(in the rows, 128 means zero)
Where one turn sends some rows of the set: a few examples, then the rows asked:
Z_436: [ 84 139 142 157 147 145 127 107  99 143 108 131 137  99 134 124 129 144
 160 151 129 105 129 155]
Z_966: [102  92 138 150  98 128 128 131 114 130 112 123 128 116 125 126  99 131
 143 113 110  91 126 149]
Z_829: [ 99 118 128 107  96 129 117 118 110 176 123 149 123  94 145 129 144 146
 171 196 118  85 129 144]
Z_331: [ 98 111 138 134  89 154 114 125 137 114 166 148 136  95 136 126 128 140
 162 158 141 100 118 150]
Z_389: [ 96  81 152 123 109 138 112 139 109 167 109 136 141  96 131 145 104 136
 125 191 120  90 128 150]
Z_625: [111 131 144  90 104 151 119 123 119 154 128 157 134  90 141  94 132 141
 161 109 126  97 119 160]
Z_974: [113 106 125 121 104 153 111 123 115 176 165 173 117  75 131  98 130 144
 159 144 132  95 101 160]
Z_345: [105  91 136 157  95 128 130 128 111 128 107 122 125 115 123 124  98 132
 146 116 112  96 129 151]
Z_465: [105  94 154 152 127 131 100 134 112 167  95 132 137  90 131 132 142 144
 126 133 113  77 135 140]
Z_332: [118 107 109 147 100 150 110 110 100 171 159 165 122  83 135  91 134 143
 162 156 136  97 112 164]
Z_299: [114 112 122 116  91 137 124 111 106 169 115 150 126  89 142 121 141 143
 175 203 127  97 123 155]
Z_442: [ 99 126 127 134  95 123 117 123 105 190 127 123 141  98 147 119 104 147
 148 152 128  74 158 142]
Z_323: [125 103 138 140  90 147 103 133 121 124 114 144 135  44 133 122 133 138
 124 125 116 101 120 151]
Z_137: [108  75 149 127 102 145 117 130 106 160 104 139 141  92 127 141 102 136
 125 192 128 101 124 158]
Z_352: [112 112 140 149 101 136  92 138 121 137 125 132 137  52 137 127 136 136
 125 125 105  83 139 142]
Z_148: [102 114 117 137 110 139 104 119 105 184 170 160 121  87 137  98 136 143
 157 147 129  81 120 153]
Z_581: [124  85 142 176 113 139 109 119 102 149  77 140 138  89 129 122 140 143
 132 146 124  96 128 155]
Z_916: [ 83 136 155 120 150 148 125 122 116 143 112 138 131  92 132 132 121 144
 156 134 122 104 111 154]
Z_511: [ 96 112 132 152  87 152 115 116 131 114 164 143 141  99 136 125 128 142
 159 168 141 101 127 147]
Z_281: [100 143 128 133 110 138 113 110 100 165 137 139 144 105 149  91 140 138
 162 126 122  82 151 155]
Z_144: [123  78 157 134 115 145 108 135 123 149  81 147 131  80 125 132 131 145
 125 130 120  98 107 153]
Z_290: [127 125 123 136  93 151 126  99 100 143 114 156 139  93 140  81 135 138
 167 132 139 114 123 171]
Z_225: [123 107 127 172  90 140  97 125 106 127 113 135 138  52 133 117 137 139
 128 137 116  94 140 151]
Z_2: [100 128 143 140 139 158 132 108 108 131  97 145 131  90 130 122 121 145
 164 144 138 123 103 165]
Z_36: [ 88 115 137 139  93 149 111 125 137 122 173 142 139  98 137 129 128 140
 160 162 137  93 129 144]
Z_428: [100  80 146 138 103 138 115 127  97 165 107 134 140  98 133 139 108 135
 127 198 126  93 137 154]
Z_115: [130 108 116 143  72 145 136 104  99 169 107 139 139  86 139 107  93 149
 157 161 151 110 130 163]
Z_229: [111 110 133  94  93 137 122 121 114 171 116 153 120  87 141 129 138 147
 171 193 124  95 115 151]
Z_119: [106  91 140 151  97 130 130 129 115 126 108 127 127 113 124 123  97 132
 142 113 112  97 123 151]
Z_934: [117 109 139  88  84 144 127 133 126 178 120 145 133  82 136 124  92 150
 146 136 133  96 120 152]

Z_829 goes to Z_299
Z_436 goes to Z_2
Z_581 goes to Z_144
And these:
Z_442 goes to Z_115
Z_974 goes to Z_148
Z_625 goes to Z_281
Z_119 goes to Z_966
Z_389 goes to Z_428
Z_511 goes to Z_331
Z_323 goes to Z_352

Where one turn sends some rows of the set: a few examples, then the rows asked:
Z_714: [ 91 111 119 116 129 122 120 149 120 165 134 121 121 123 143 115 132 145
 127 154 112 121 150 155 115 123 121 119]
Z_593: [131 118 121 138 137 158 132 140  94 114 113 143 138 120 119 112 145 134
  93 119 115 150 123 137 130 136 138 142]
Z_646: [133 137 112 107 138 137 117  89 143 139 153 114 141 164 136 103 134 139
 134 126 120 132 133 138 151 121 165 138]
Z_330: [146 103 138 146 106 111 119 124 109 126 109 113 124 124 143 134 165 115
 113 128 128 137 130  94 136 124 113 127]
Z_501: [ 85 113  96 103 143 103 111  95 133 160 141 114 126 149 116 126 122 125
 137 126 141 133 131 120 139 143 121 124]
Z_488: [ 86 113  94 103 140 104 113  96 132 158 141 116 126 149 119 124 121 124
 137 124 140 134 134 119 139 145 121 122]
Z_538: [135 119 131 129 132 147 125 132 122 135 118 125  93 131 138 148 126 144
 109 125 142 151 120 116 127  86 101 135]
Z_711: [120 135 129 148 147 156 137 129 101 114 107 141 144 124 115 119 158 132
 106 122 123 145 125 141 140 134 149 151]
Z_378: [124 137 141 146 144 143 126 114 133 131 112 118 107 136 121 157 146 141
 126 127 150 144 126 127 147  82 120 147]
Z_694: [118 129 131 139 144 162 140 142 100 122 107 150 138 123 137 117 146 135
 103 128 130 145 122 135 124 136 141 152]
Z_265: [102 110 109 125 126 116 108 134 115 150 137 101 129 121 110 112 142 142
 123 145  96 124 153 168 133 125 125 116]
Z_394: [135 112 145 151 114 112 126 124 117 130 106 119 127 130 152 138 170 116
 122 134 138 134 131  93 135 123 117 134]
Z_337: [139 113 144 156 112 109 119 116 113 126 108 109 132 127 132 137 176 115
 122 129 131 136 133  99 146 122 121 133]
Z_941: [ 80 128 124 132 140 117 122 132 127 158 127 113 134 130 122 121 154 142
 142 154 117 116 154 167 134 119 136 128]
Z_216: [140 122 103  99 130 139 117 100 137 140 158 116 134 158 143  97 117 139
 123 123 112 135 130 132 140 126 155 129]
Z_823: [144 120 125 139 131 141 112 117 120 123 123 107 105 128 101 150 136 140
 106 117 128 155 125 130 148  86 107 134]
Z_982: [ 85 113  95 104 141 102 114  94 130 160 141 116 126 149 120 124 121 125
 137 124 142 132 133 119 138 143 122 122]
Z_404: [129 133 112 101 138 141 123  99 144 147 152 126 135 163 159 101 123 143
 133 130 126 131 130 131 137 122 160 137]

Z_694 goes to Z_593
Z_337 goes to Z_394
Z_404 goes to Z_216
And these:
Z_714 goes to Z_265
Z_538 goes to Z_823

